One turn moves every row onto another: examples first, then more rows asked
dat: [ -6  23  23  30 -12 -17 -14 -22  11 -11 -64  28]
Fif: [ 14   1 -50   9  32  -6  -3 -57  16  -2  15  16]
bizig: [ -9  31   3  28  41 -21  -4 -21 -35  48 -27  10]
kivu: [  9  20   3   0  27  -4 -12  18 -34  46   6  23]
kodud: [ -4  -6 -61 -13  28  12   6 -31  27  25  -5  18]
mize: [ -8 -30  36  49   7  -1  47 -31  40 -12  -1  28]
Kigib: [-14  -2  25  40  13 -27  30 -60  14 -17 -43  34]
Pir: [ -6   2  42  32  -2 -20  28 -53  22 -18 -42  33]
nutud: [  5  20  18   6 -38  17 -19   5   9   6 -38  38]
Gifem: [ 11   5  -2  18 -58   7  20  17  20  33  -7  24]
tor: [  4 -26   7  54 -34  -3  34   8  47  10  -5  20]
murom: [ 21  35   7  35  62 -13  11 -30 -14  29 -26  -1]
Zakud: [ 14 -24   5  36  51   3  21 -23  12  52  31  15]
rav: [ 24  10 -61  31  33  16  32 -46  12   3  -1  23]
fumup: [ 10  33   9  -4 -38  17 -15  -2  -6   4 -30  33]
fabos: [  7  31  12   2 -38  12 -16   5  -3  13 -35  36]
lupo: [ 14   0   6  15 -61   6  25   8  24  26 -16  31]
kobu: [-10 -37  23   8  39  -7  14 -26   1 -29 -16  -7]
Makil: [-13   2  39  38  13 -24  26 -55  17 -17 -42  31]
gop: [ -5 -32  -3  42 -23   5  37  16  48  10   8  12]
kavu: [  8   7 -11  12 -60   3  21  11  20  32  -8  15]
zapo: [  0  -9  -3  49  25 -13  36  -2   0  58  29  -9]
Tivu: [  1 -29   7  49 -28   1  40  12  45  14  10  17]
mufop: [-28  -1 -13  10   7 -20   2  -6  39   0  45  34]
Gagi: [ -4 -30  38  48  -1   4  33 -27  43 -18  -5  31]
Bivo: [ -8  -7 -26  17 -11  -4 -12 -19 -32  31 -56  11]
tave: [ 25  23 -42 -18  35  -7  17 -34  17 -16   0   3]
ged: [ -1   6  14  -1  17  13  34 -43 -30  -5 -59   5]
Vemom: [-10 -33  29  42   9   8  53 -32  38 -14   0  31]
vugok: [ 29   5 -19  39  30   7  37  13   5  62   8   0]
zigo: [-19  42 -40  54 -20   7  20 -24  18  30  12  24]
Fak: [  1  21  29  19  59 -14  43 -35 -26  26 -13  12]
Lok: [ 22  -5 -60  -9  36   4  38 -17  18   2  -3  34]
roni: [ 33 -21  -9  25 -28  20  55 -12 -16  10  12  -1]
mit: [  9  29 -55   0  27  24  19 -36  21  12 -16  -7]
miper: [ 21 -28 -18   1 -16  10  -6  24 -26   7  -5  25]
Subup: [-39  15 -14  -4  23 -20 -17 -12  17   1  -1  59]
gol: [ -7  26  14  26   3 -17 -22 -24  -4 -20 -55  33]
mib: [ 34  18  -7 -17  22 -11  19  12  -9  61   0  15]
tubeg: [ -8  29  24  23  -1 -16 -18 -24  -1 -11 -60  34]
pifa: [-46  41 -20  48  17   1  26 -49  24  17 -21  21]
bivu: [ 24  19   0  13   7   4  41  13 -23  58  22   9]
Nesut: [ 26  -1  19  15  64 -32  39 -36  -2  26   6  15]
beve: [ -6 -17  26  28  63 -14  30 -12  -1  24  25   7]
bazad: [ 12  25   5   0  41   3 -25 -20 -16  54  -9  11]
bofit: [ -9  37   3   8  22  -3  71 -14  28 -22   9  27]
vitap: [  7  55 -18  -1   0   2  46   5  -1  -8  -4  55]
kes: [ -4 -42  -8  51  -2 -15  29 -38   8   9   5 -26]

rav -> Fif
vitap -> zigo
Now these:
beve -> Fak
Nesut -> murom
Gifem -> Tivu
lupo -> tor
fumup -> kavu
kes -> kobu

One turn moves every row onto another: examples first, then more rows asked
mog: [  21  -38   56   39    4   22  -39  -16   -7    4  -13  -70   -9  -18
   22   10  -31    8    2  -19  105   24   17  -20 -111    0   20   66
   42  -20   -2  -10  -64]
peg: [  2 -16  67  16 -20  13 -46 -18 -38 -36 -34 -25   9 -21  43 -18   4  14
 -39  36  46  15  62 -20 -67  25   0  69  43  23   7  13 -52]
gete: [-21 -32  96  25 -20 -12 -39 -26 -22 -13  45  -2  50 -34   9   5 -25  13
 -26  20  41  36 -22 -38 -64  22  10  71   3  31 -17 -54  12]
Mebe: [ 20  19  77  29 -12 -65 -36   7 -37 -17  43 -18  22 -16  51 -17  29  -8
  24  18  73  50 -23 -36 -75  -2 -26  59  31  35   8 -22 -42]
Zopo: [-31  30  82  36  20  19 -71  22 -24 -36  13   7  33 -50  18 -14  13   2
 -11 -10 107  41  -8 -29 -98   5  33  78  18  18 -10 -68 -24]
sem: [ -5 -37  61   7  14  28 -33 -71   1  24 -20  -9  23 -35  23  30  -5   9
  29  12  74 -11 -21  34 -40   4  15  64  -5  89  -8  -3 -29]
bovi: [-29 -30  36  42  -5  11 -85 -27   1 -38  28 -32  25   6  27 -10 -19  32
 -10  -2  88  11  10  44 -88  47  40  55  41  30  15 -54 -14]
Bip: [ -1 -17  55  54  46  16 -55 -37  15  33  -2 -45  17 -20   0 -22 -24 -23
   0   0  93   4 -13   3 -72  -1  78  28   1  13  16 -20 -16]
Rata: [ 15 -26  77  92 -19 -35 -37 -72 -17  14 -15 -14  34  -8  30  32  34  18
  34 -14  74  40  -1  -3 -24  18 -24  34  28  38  10 -19 -22]
sud: [-44 -26  54  42  -5  -5 -13  -8 -44   6 -37 -23 -11   2   1 -21  14   9
  -3 -22  36  32   6  30 -82 -39  22  46  78  40  30  -3 -20]
vuf: [ 27  -3  61  -1 -13  36  -3 -38 -55  14  30  -5   8 -42 -21   9  -9 -10
  16   5  70   4  15  -8 -37 -43  13  53   8   5   0 -11 -51]
sizu: [  -5   15   10   35   -4   -6   -4   -5   -6   -3  -29  -20  -12  -21
  -23   20  -21  -17   29  -15   92   36   -4    4 -118    2   13    4
   19   33  -32    0  -22]
vikog: [-12 -16  54  48  -3 -34 -28 -26 -25  33   3 -17  63 -35  15  45  41  16
  -1   2  32   5  23  25 -61  -2 -35  35  38  53  41 -29  -3]
fato: [ -7  43  47  50  10 -24 -30 -43  19  -1 -11 -36   9 -37  23   8  46  10
   3  39  43  62 -55   1 -60  -9 -10  52  60  60 -17 -23 -23]
navo: [  4   6  71  35  -7  37 -55 -39   6 -11  44 -28  11 -22  21  -9  30 -32
 -23 -15  89   7 -61  17 -43  50   5  34  30  41  12 -40 -55]
Nole: [-38  30  23  16   3  -4 -50 -24  30 -20 -30   2 -13 -27  54  27  -8  15
  39 -10  65  40  21 -18 -37   6 -10  68 -12  -6 -18 -26 -15]
laf: [  8  -3  83  34  13  -7 -63  -2 -68  -9  63   8  17  -4  38  33   7 -10
  24  -1  62  -2   2 -27 -46  12 -16  57  77  21   9 -21 -43]
Beba: [-29  43  51  24   1  -6 -48 -43   6 -21  -6 -28  26 -14  39   1   8  37
  18 -29  79  25  36 -23 -65   4 -35 100  73 -15  -6 -47 -39]
mir: [ -58   -9   81    6   20   59  -69  -23    0    5  -43  -24   31  -14
    9   -3   25  -12   25  -11   63   21  -21  -14 -121  -31   21   64
   32   60  -19   -3    6]
Firi: [  -8    5   70   19  -13   62  -43  -26   17  -30   -5  -59   46  -16
  -27   -2   22  -19   25   24   81   36  -48   -5 -105    8   22   85
   -1   26  -18    7  -12]
lizok: [ -32    9   41   27   48    5  -90    4   -1   19   25  -18   13  -27
    8    4    7   -3    9    2   93   -5    3   20 -121   40  -13   39
   62   31   39  -18  -62]
lag: [ -8  26  39 -14   0 -35 -73   2  43 -23  -8 -47  44   5  23   7  22 -12
   7  44  53  30  16  -3 -90  27 -14  47  -9  31 -11   9 -29]
norol: [ -11   -6   64   30  -25   -2  -50    5    2   -2   18   -2   66  -36
   20    8    3   -4   11   15   85   25   28  -15 -114   36  -45   44
    9  -10   39   31   -1]
dute: [  2   3  24  -2 -28  34 -24 -51 -18   7  28   0 -11  17  23  16  39  14
  27 -14  75  20  18 -37 -79 -44  -5  64   4  17 -39 -25 -46]
Zera: [-31  41  60  38   1  13 -51 -60  -6  16 -17   4  14  -7  18  49  18  -7
  44  -1  97  66  23 -44 -61  21   6  31  14 -29 -17   4 -44]
Zubu: [  1 -19  62  14 -13  38   3 -69 -15 -21  13 -30 -14  16  -9  34  17 -10
  18   9  34  16 -31 -42 -53   3  46  68  33  29  35 -18 -28]
Fevup: [-15  -4  52  34  13  34 -53   1 -19  -5 -26 -16 -13  10 -56  17  27 -19
 -16   0  41   2  -9   8 -63  31  10  42  72  64  -3 -43 -32]
mezen: [-26 -22  81  21  15 -16 -59 -32 -27   6   5 -21  10   1  27 -55 -24   7
   2  36 113  24   3  37 -74  10  48  11  53  39  16 -17 -39]
Tisif: [-28  27  62  -1 -10 -19 -62 -75  -9  -5   8  -3  11 -20  22  -2  22  16
  39   9  28  37  67   4 -72  40  34  57  73  33  11 -22 -24]
lomap: [ -78   -2   93   51   43  -16  -21  -42  -42    2   -2  -25   47  -20
   54    6   26   -1   26  -25   84    0   12  -26 -114   -5   29   70
   33   23   12   -7  -23]
pubo: [-13  16  67  34 -16  -7  39 -42   8 -10  -6  -8  25 -44  24  41  21   7
  36  26  78  48  16  -6 -62  31  21  87  26 -15  16  10  -5]
tibid: [-69   4  85  50   0   6  -1 -20  12   0   4 -41   3  -2  -6  17  48  23
 -18   7  79  69 -42 -28 -51   0   4  47  63  45   9 -29  -9]
Gokik: [-12   1  70  17   5 -17 -82 -31  19 -38 -20 -58  40 -15  34 -38 -24 -18
  26   9  58  19  20  13 -60   7 -15  20  14   3   9 -14  23]
sako: [-13  12  35  14  21  20 -48  17 -20 -15 -41 -25  24   2  36 -42 -54 -20
  -9  17  63  19 -11 -32 -70  11 -22  58  34  19 -15   5   1]
Sof: [-23   4  59   0 -63 -24 -41 -49   1 -10  37  18   7 -12  12  15  34  40
 -12   1  68   1  21 -30 -50 -13  -5  53  -6  44  24  -8 -63]
fuf: [  22   10   53   49  -16   35 -100  -66   -1    9   -1   -5   19   -8
   18   23   10  -11   16  -55  103   28  -46  -15  -60   17    5   52
   20   52   32   -9  -45]
Vidif: [  1   5  76  35  -2  -7 -77  19  17  44 -30  -1  33  -5  20 -12  41 -45
  28   5  50 -12 -30  15 -60  18 -25  68  35  22  13  20 -31]
fudi: [-57 -20  37  27 -19  18 -26 -61   4  36  -5 -11  35 -29  22  37  -3  26
  21  16  86  46 -41  33 -99  41  21  57   3  59  30 -10  -6]
vuvap: [ -1   4  76  22 -13  15 -49  37 -25  20 -26 -12  44 -29   0   5  20  -7
  38   4 102 -29   8   9 -53  -3  -3  84  19  68 -25  24 -27]
sadu: [ -1 -22  73  31 -12  -4 -22 -24 -28  30 -24   4  13  12 -30 -21  46  11
 -33 -14  90  40  36   7 -76 -36  36  38  30  39  -8 -32 -59]
dip: [-23  -6  79 -18  10  -9   9 -30 -17  -3  39  -7  49  -7 -12  20  -2   0
  -7  10  77  13  -8 -27 -76 -18 -14 108   2  43  17 -18  24]
Roza: [-44  15  56  71  35  16 -45 -46 -26  12  -7  37  49  -9  37  25  16   4
  36   7 110 -23   5  -7 -78  14  -1  88  23  -5  24  -6   3]
gidus: [ -9  12  24  20 -21  -4 -63 -38  17  -6  23   1  22 -27 -38  13  -2  23
  47  14  42  14  22 -26 -75  -5  41  -2  -5  41  28 -25 -16]
Muvem: [-27   2  69  41 -39 -20 -20 -54  -4  37   6  -7  -5   0 -18   1  52 -17
  16   5  81  24  12  29 -78   3  42  10  38  53 -39  11  -1]
bog: [-19  35  93  45  41   9 -49  14 -20 -47 -28  -3   5 -15   1  15  27 -35
   1 -15  74  45 -22 -35 -62  15  29  88  36   8   4   2 -66]

sud -> bovi
Fevup -> lizok
peg -> Tisif
Now these:
laf -> vikog
tibid -> navo
Nole -> dute
fato -> fuf
Beba -> Sof
Mebe -> Rata

One turn moves every row onto another: examples first, then more rows asked
Saze: [-32  -6   8   4  18  15  12  18   7   1   0 -44 -10  -6  11  56 -11  40]
kudop: [-53  -3  37   5 -16 -23  40  12   0  12   8 -31 -19  -9  11  26 -19  11]
Fer: [ 37   1 -21  16 -16 -14  -7  18  32  50 -19   8 -18 -38 -18   9  10 -19]
Tilag: [-46 -12 -22 -23  -2   8 -31 -19  12  -5   9  30 -41  -2  44 -24 -13  -1]
nolu: [ -5   5  11  -5   9 -18 -23  -8  -3  22  52  30  -4  12  20  50  -2  51]
kav: [-17 -34   4 -14  -5 -38 -37 -21   9  15  28  -6 -42 -11  -7  10 -41  28]
sobas: [ 32   9 -27  39 -13  -9  -5  17  40  41 -11   5 -18 -27 -22   4  11 -20]
teme: [  5 -13   5  24  -1  -4 -31 -78  14  17  -1 -10  -2  18  -4   9  32  23]
keful: [-30   4   6   5  31  30  -3  25 -37 -12  41  35 -11  -4 -18 -37  19 -15]
zage: [ -3  12  21  43 -14 -14  19 -16  -6   9  16  32   4  31 -16  43  20 -42]
pegi: [ -8  10 -25  -4  48  25 -33   0  13 -27  11 -13 -25  39 -33  -8 -10  -4]
pinu: [-26 -17   3 -12  35 -14  28 -41  -5  25 -15 -44  13  27  -6   2  14 -20]
vufus: [ 19   0   6  -5  -9  19   9  -6 -30  17   2 -11  49  27  11 -23  44  30]
bemaz: [ 18   3 -28  38 -34  23 -23  17 -35  17  20 -19  -2 -44   8 -18   2  21]
kule: [-46   8  -3 -26  13  38   2   2  17 -24 -14   5 -22 -10  55   7  13   9]
pina: [ 37   7 -29  -9 -16   5 -15  10 -33   7  18 -56  24 -34  13  -1  -1 -17]
Boso: [-11 -29  23  10 -18 -25   6 -14   0  35 -10  31  24  -9 -23 -38  36 -14]
vuk: [-11  18 -29 -43  12   9  -9  10  20  -6 -36  24 -19 -20  25 -32  -1 -16]
meb: [ 44  13 -22 -19   4  -4 -14   5 -28  -5  29 -50  26 -34   7  -3  -1 -25]
dero: [ 28   2  -4 -31  17 -12  20  38  -7  40 -12  10 -14 -53 -13  -7   3  -4]
gabal: [-23   2   6  10  38  19 -36 -13  24 -50   3 -10 -23  -4 -41   0   5 -18]
Vad: [  4  21  25   3  14  38   0  18  -9 -19  25  37 -37   2 -16 -41  28  16]
bagoz: [-47  -2  42   8 -21 -29  41  10   4   0  25 -30 -23  -3   8   4 -23   4]
Vomo: [-26  17 -43   5 -13  34 -39  -1   0 -22 -16  11   0 -27  38 -22   7  -4]
Vado: [ 33  24  28  -8 -19 -19  17 -31 -31 -14  35  -2   2  47   0  14   3 -26]
Defa: [ 13   7   4  27 -29 -14  22  -5 -13  -3  17 -13   8  48 -16   7   0 -60]
rufak: [ -4  -2  11 -11  -7 -24 -30 -19 -11  28  44  19 -15   6  22  43 -13  53]
Gof: [ 48  15  20   6 -10 -12  -7 -24  -2 -11  17  25  16  23 -14  44  28 -33]

Defa -> zage
Tilag -> Vomo
teme -> vufus
Now these:
kav -> bemaz
bagoz -> sobas
Vad -> pegi
rufak -> pina

One turn moves every row onto another: examples first, then more rows asked
Pefur: [ -6  34  -6  18  56  -2   3  46   5 -13 -51 -44 -18  37 -35 -16  20   5
  -4]
Favu: [-36  66 -15  -5  88 -25  27 -25  20  -1  20 -31 -24 -35  -5 -13  -5 -33
  18]
Tegul: [ 21  30   5  38  69  -1  47  18  -4  15 -12 -31 -21  -4 -24 -42   0   2
  36]
Fupu: [-25  56  13  -3  54 -17 -11   1  35  -5   8 -14 -37  13 -59 -36   6 -34
  57]
depot: [ 15 -11  20  23  14 -66  -8  19   6  23  36 -39 -34   5  12   5  26 -15
  -1]
pugi: [-46   1  26 -16  60  41  22  -9 -14 -38  46   3 -37   5  -6 -25  -4 -50
  -8]
reb: [ -6  35  16   9  72 -18  13 -13  38 -34 -12  21 -37   1 -37 -37 -23 -75
 -13]
Mam: [-28  41  -3 -23  90  19  21 -14  31   4  27   1 -22 -13 -37   2  13 -34
 -39]
Rupa: [ 11  -7  17  28  16 -41  23   9 -15  -5  -2  -1 -25  -3 -66   6  36 -31
  -3]
vurak: [-15 -46   4   2  56 -28  10   5  24 -23  11 -21 -72 -39  13   9  -5 -47
  19]
kidas: [-22   4  17  10  51  12  -8  15 -14 -25  47 -38 -11  37   7 -47 -27 -21
 -50]
Vin: [  3  18  31  54  30  12  -8  46   0   4 -22 -23 -52  20 -46 -22   4 -31
 -30]
bapev: [ 14 -12   6   2  45  12 -52   0  43 -12  -7 -10 -35  -3   6 -11   5   6
 -56]
pep: [ 17   1 -10  -4  76  25 -22  10 -28   2  10  -6 -70  -6  -6  16  16 -19
  39]
salug: [-23  41   8   7  48   0 -12  14  19  -5  -3 -21 -20  34 -40  11 -13  -3
 -69]
nevi: [  3  37   0  12  38   1   1 -13  52  -8  34 -22   8  35  -4 -15  26 -51
  51]
vek: [-19   1 -42  -4  60 -39 -12  16  27 -25  24 -51 -22 -56 -31 -12 -15 -27
  -9]
Bap: [-45   4  -2 -11  67 -12 -46   9  -6 -53  48 -17 -11  15 -20  -4  22 -28
 -38]
Pok: [-13  17   5  25  74 -40 -19  -7 -29 -15  18 -30 -45   4  28  -6  29   5
 -56]
kudal: [-11  27  36  31  44  -5   8   9  21  -8 -29 -15   6 -33 -11 -40 -17 -31
 -57]
mos: [-55  53  14  12  49 -10 -28   2  23 -13   9 -25 -56 -11 -26   7  -1 -66
 -49]
rugit: [-37  18  16 -20  58  19  11  -4 -33 -18  -3 -27 -12  19   0 -18  32 -63
  50]
vefur: [-49  -9   1   0  47  -2  11  11   5 -19  13 -15 -24   1  34 -42  16 -82
  42]
Res: [ 30  11  16  33  33 -19   9 -21  22  37 -24 -48 -35 -18  11 -18 -30 -14
  -4]
volo: [-16  -7   6  19  76  -8 -49   6 -36  15 -14 -56 -53   5  -3   5  38  -6
   0]
mure: [-13  21   6   7  48  -9 -19  20 -33  -5   0 -67  13  50  13 -40   9 -35
   9]
gedeb: [ 16 -20   1   2  74  12   8  11 -40 -24  -3  -9  24   8 -16  -9  21 -11
  28]
tugad: [-11 -30  17  14  40 -66   9  -6   4   1   0 -36 -56   4   0  16  21 -26
  45]
gudug: [-43 -18  28   9  31  14   7  -1   7   8  53   2 -21   2  22 -36   3 -73
 -16]
putiv: [-43 -21  35  47  38  27   3  -6  48 -41  -9 -37  -6   4   3 -23  -2 -27
 -30]
sozu: [-12  36 -16 -11  97  16  35  19  18  -5 -21 -20 -21  -8 -32 -26  46 -25
  27]
Sivir: [-33  15  27  24  43  -7  23 -43  46 -46   6   2  -9  30  -1   1  15 -63
   0]
lotin: [ -8   1  10  35  33  34 -19  23  54  -3  19 -61  12   8  -1 -38   9 -14
  21]
ver: [-20 -10   7 -19  80   0 -20 -46  47 -30  -4  11 -56 -15  -1  -4  23 -12
 -20]
kupon: [-13  53   6   6  13 -25   3  -8  28   4 -14 -46 -54 -37  21  -2   3 -11
  36]
rivor: [  5  15   3 -17  66 -21  -5 -34  28 -13 -16   2 -34   8   0 -10  61   7
  40]
favo: [ 12 -28   7  11  28 -28  -7  31  27   0  48 -24 -52 -38  25  -2   1 -35
 -27]
Luta: [  8  20 -19   4  18 -42 -30  33  12  -5  21 -27 -20 -24 -45   5  31 -65
 -23]
fole: [-39  -7   1  19  27 -24  -1  15  -8 -12   0 -43 -11  43  28 -38 -17 -35
  48]
bava: [ -26   36   19   13   27  -24   -3   -5   46  -15   13  -17 -100  -19
   -9  -28   34  -43    8]
tek: [-34 -17  30  29  11  -9  -4   4  -5  15  40 -25  -6  43  15 -30 -29 -25
  -8]
pomoz: [ 39  13   3   5  32  -9 -36  11  24   4 -18 -21 -14  18   7 -17  43  25
   4]
kelen: [ 17  -5  28  41  48 -17   3 -18  39  18   5 -20 -82  -1 -19 -44   2 -45
 -32]
zer: [  5 -25   8  17  62   0 -44  29 -28 -29   3 -19   0  43 -35 -14  27 -34
 -23]
kapi: [-29  47  33  20  26  -3 -16  23  18  22  -7 -50   6 -21 -33 -39  10  10
  13]
zisa: [ 21  25 -12   0  74  -6   9  -2 -20 -29  43  19 -62  -9  24   4   7  -9
 -18]
Lesum: [-15 -26  -6  20  57 -39  42  -8  -1 -25   1 -25 -26 -35 -53 -11  -8   6
  11]
bifu: [-33  10  -9 -27  79   1   4  -9 -18 -48  42  -6  13 -18  -1   2  16  -5
  13]

depot -> favo
gudug -> vefur
Now these:
Lesum -> Rupa
Pok -> zisa
Sivir -> nevi
kupon -> Res
kapi -> kudal
Tegul -> Vin
pugi -> rugit
bapev -> ver
Mam -> sozu
Bap -> bifu

